(in the rows, 100 means zero)
The rows of X fall into 3 groups, and each row is roughly a mix of its group's hidden directions.
X:
[[119,77,87,89,120,84,58,109,57,132,114,99,110],
[55,81,105,73,83,133,93,126,107,101,137,113,99],
[113,81,112,151,132,132,84,84,82,115,92,80,104],
[129,122,99,119,127,63,112,61,123,103,73,100,90],
[70,84,93,66,67,128,89,132,82,86,125,110,109],
[105,87,120,117,146,120,57,87,108,119,124,87,86],
[107,81,78,102,130,93,60,125,54,111,122,99,107],
[110,108,124,118,73,115,145,87,130,83,67,82,104],
[123,75,109,132,145,109,82,75,70,111,90,85,107],
[105,79,82,84,134,81,61,106,63,127,122,110,104],
[107,122,80,94,53,79,135,109,79,82,71,113,112],
[138,103,94,127,135,61,105,75,110,109,69,94,93],
[73,108,80,62,51,95,117,102,120,99,117,129,96],
[98,79,117,110,152,130,63,90,119,120,105,93,92],
[88,135,91,113,94,77,94,77,68,64,135,94,77],
[80,120,79,57,56,85,111,116,116,89,114,124,98],
[55,103,91,94,105,82,84,87,115,77,154,112,90],
[85,142,92,76,63,83,106,117,128,77,126,103,86],
[75,83,93,72,58,109,119,87,137,120,93,128,113],
[87,88,98,99,151,88,78,117,72,77,138,99,86],
[121,83,124,140,134,114,76,81,83,125,94,73,107],
[88,78,92,92,151,100,88,108,66,70,128,105,83],
[97,141,88,95,73,74,85,139,100,80,135,89,98],
[93,136,72,79,81,77,95,127,80,63,128,105,95],
[120,102,108,93,74,114,131,92,118,137,53,117,115],
[129,110,111,128,92,102,140,96,101,85,48,83,97],
[111,109,119,141,98,118,139,97,131,78,76,74,92],
[145,104,100,110,134,65,98,73,95,128,73,104,97],
[95,59,93,93,81,132,110,99,112,128,55,108,122],
[76,119,78,78,51,86,131,105,97,81,91,127,111],
[94,71,113,114,110,125,121,37,95,113,92,105,88],
[108,108,118,113,65,130,104,83,129,144,74,96,118],
[115,129,81,88,100,60,94,136,75,60,111,95,101],
[89,77,83,93,134,92,57,113,68,120,135,102,98],
[91,130,85,85,101,67,97,148,109,64,124,98,95],
[91,126,85,63,61,64,102,130,90,84,117,108,95],
[113,90,84,67,113,84,62,113,66,132,114,128,108],
[99,142,98,104,68,75,84,134,108,90,138,81,99],
[79,125,85,65,52,84,110,113,124,90,120,117,91],
[153,126,103,107,123,75,110,78,102,114,66,113,95],
[81,126,102,106,103,89,68,86,87,80,157,95,77],
[119,99,125,119,142,126,59,90,96,127,106,82,85],
[71,113,94,78,120,67,98,102,98,71,147,117,79],
[77,108,87,60,54,84,123,112,125,98,112,126,100],
[108,86,115,143,141,126,74,78,85,113,102,77,95],
[90,108,93,127,127,95,64,70,67,86,134,107,78],
[96,84,116,100,155,128,60,98,114,113,116,99,86],
[112,87,122,133,158,117,83,94,92,110,91,75,105],
[93,98,107,87,65,133,122,98,134,128,65,110,123],
[86,101,77,56,58,77,124,107,109,88,100,132,98],
[102,84,70,90,126,71,55,107,68,111,124,110,111],
[129,141,94,135,112,62,91,71,106,105,82,88,98],
[91,72,123,119,125,144,103,67,109,128,78,97,93],
[104,84,122,105,153,125,63,90,108,125,114,98,85],
[101,130,94,110,117,81,84,93,77,58,145,98,76],
[104,138,91,85,78,62,95,145,93,77,121,90,102],
[116,107,96,123,145,81,85,83,63,73,116,94,74],
[101,100,107,80,65,115,119,108,144,129,64,105,120],
[113,80,108,141,142,120,71,87,72,114,96,80,101],
[121,87,101,86,79,121,129,102,109,128,44,112,115],
[99,140,87,76,65,66,95,131,93,76,121,97,93],
[105,87,121,91,156,117,65,107,115,111,127,94,82],
[109,107,118,126,98,115,152,93,112,79,57,85,92],
[69,66,103,70,95,140,106,129,88,84,127,109,105],
[76,115,108,122,111,93,65,77,94,92,154,83,83],
[96,85,119,112,143,124,57,86,117,122,126,97,89],
[78,118,78,60,65,77,119,112,111,76,117,123,88],
[110,114,72,92,107,72,53,109,59,116,115,114,113],
[146,110,97,130,132,72,99,81,88,112,70,83,90],
[106,127,77,77,68,67,90,147,89,81,111,104,107],
[96,126,90,76,98,56,92,146,102,78,129,97,105],
[86,68,99,82,84,131,131,71,110,122,72,130,103],
[106,99,88,103,119,76,91,130,47,68,128,94,92],
[62,92,99,98,62,138,101,138,87,78,116,90,107],
[122,78,118,137,150,113,83,87,96,116,87,79,113],
[110,82,117,111,151,130,62,88,104,111,119,91,84],
[98,88,119,117,104,120,150,99,138,82,70,90,80],
[96,116,83,85,46,75,139,112,93,89,83,112,115],
[134,90,109,99,94,116,119,107,104,130,40,92,112],
[86,65,112,112,113,140,102,57,114,132,90,109,95],
[75,113,85,65,49,89,116,100,122,96,121,123,92],
[85,130,79,96,50,80,129,110,84,71,97,113,113],
[65,102,97,72,60,129,88,127,90,85,131,110,109],
[93,81,80,106,129,85,52,108,71,116,137,90,104],
[102,118,74,61,81,63,99,138,86,76,107,116,107],
[136,114,99,135,134,65,95,73,102,119,79,88,95],
[75,115,97,98,132,93,74,87,104,71,151,111,78],
[109,116,85,70,85,46,106,136,87,76,109,105,107],
[114,76,109,131,142,113,73,84,62,116,94,83,101],
[96,112,79,86,50,75,137,119,93,84,85,116,118],
[103,97,104,90,70,120,126,98,108,135,45,108,117],
[122,95,81,89,123,83,62,116,52,129,105,114,104],
[73,79,116,113,103,141,97,57,110,135,112,101,86],
[96,137,84,86,84,65,95,137,95,70,134,93,100],
[114,85,122,113,155,121,67,84,106,124,100,88,83],
[107,104,119,136,112,116,142,91,117,82,69,72,78],
[91,122,82,107,41,87,128,112,80,84,95,107,123],
[121,73,107,137,141,113,77,80,70,114,90,85,106],
[77,119,86,65,48,91,124,105,121,90,114,120,92],
[108,77,81,84,123,77,54,109,78,131,125,114,112],
[125,122,99,139,138,67,91,76,120,121,91,94,91],
[138,71,108,116,98,104,113,100,106,135,53,82,115],
[83,127,86,67,51,83,118,112,122,83,118,115,94],
[118,113,120,118,80,113,145,90,130,80,62,89,96],
[87,82,121,129,124,152,94,73,107,127,92,90,93],
[120,61,95,95,91,124,121,100,110,125,49,108,119],
[66,88,100,63,66,133,105,121,102,74,126,109,101],
[104,66,114,105,145,121,62,97,107,108,132,86,86],
[77,110,74,60,67,77,118,109,104,75,120,128,91],
[147,102,104,116,121,66,109,73,116,121,65,100,101],
[112,127,106,133,115,68,91,61,138,116,101,86,96],
[127,81,116,102,84,115,110,105,113,149,57,90,117],
[94,129,83,97,38,76,125,103,89,89,93,110,112],
[107,109,80,98,60,73,146,111,82,82,72,106,116],
[121,98,125,144,135,121,84,87,81,111,90,67,104],
[90,91,69,77,117,77,59,114,69,109,125,124,108],
[100,121,120,119,69,115,145,96,126,83,64,92,98],
[98,127,84,78,51,63,94,125,88,90,127,101,97],
[145,109,93,134,134,67,101,84,98,109,70,92,97],
[115,110,108,103,57,113,120,103,106,137,54,102,122],
[137,93,109,126,147,78,111,74,117,120,81,94,93],
[93,99,125,116,83,122,148,90,139,83,75,85,93],
[83,75,87,74,125,93,64,109,73,125,135,118,107],
[83,121,81,59,51,88,113,122,115,92,110,121,100],
[91,152,102,106,99,71,96,113,72,67,127,84,86],
[113,105,81,90,99,72,48,103,63,130,116,104,112],
[95,69,81,81,125,88,57,113,76,122,133,111,108],
[68,119,102,103,124,90,80,79,103,72,151,96,77],
[87,73,113,111,103,149,115,59,107,129,81,109,98],
[57,91,100,66,52,117,101,116,112,91,116,117,111],
[92,121,84,83,44,75,135,110,87,86,100,117,109],
[111,77,119,103,156,130,68,99,109,120,99,91,89],
[95,123,79,70,71,57,97,129,91,80,129,108,101],
[132,108,100,118,132,58,95,61,117,121,85,97,97],
[112,76,97,98,62,97,127,90,115,135,55,104,118],
[80,111,74,66,54,95,122,109,122,86,111,131,99],
[143,125,99,119,107,65,113,72,102,106,58,100,102],
[64,55,105,68,77,128,104,125,106,98,119,108,110],
[109,103,114,58,54,119,123,101,127,129,86,103,100],
[87,109,75,88,48,77,136,103,85,79,93,119,111],
[106,75,78,72,116,81,56,110,77,120,129,119,113],
[86,116,86,61,51,72,118,105,120,88,112,120,91]]

Here is one row of each group, with its name. Which group are the others in?
[86,71,118,110,104,145,110,63,115,132,77,107,92]
<77>
[76,110,77,91,52,66,123,109,95,71,121,109,109]
<85>
[145,110,111,128,138,82,101,78,98,128,78,88,88]
<69>

[112,85,85,87,136,85,60,103,65,123,130,110,113]
<69>
[97,121,83,86,53,85,137,124,78,79,83,109,116]
<85>
[119,57,111,108,118,110,114,65,94,120,55,109,106]
<77>
[94,90,75,83,115,80,52,111,67,120,130,115,112]
<69>
[90,121,98,125,147,86,76,101,87,63,128,88,87]
<85>
[91,121,82,67,74,57,112,125,102,80,131,112,105]
<77>
[89,127,115,120,138,93,62,89,96,95,142,91,80]
<85>
[80,81,95,95,92,140,87,143,72,80,131,90,105]
<69>
[101,68,96,83,71,119,132,103,102,121,50,98,118]
<85>
[76,108,86,56,73,83,118,122,136,89,104,128,95]
<77>
[104,72,120,127,140,137,105,73,108,115,72,94,100]
<77>
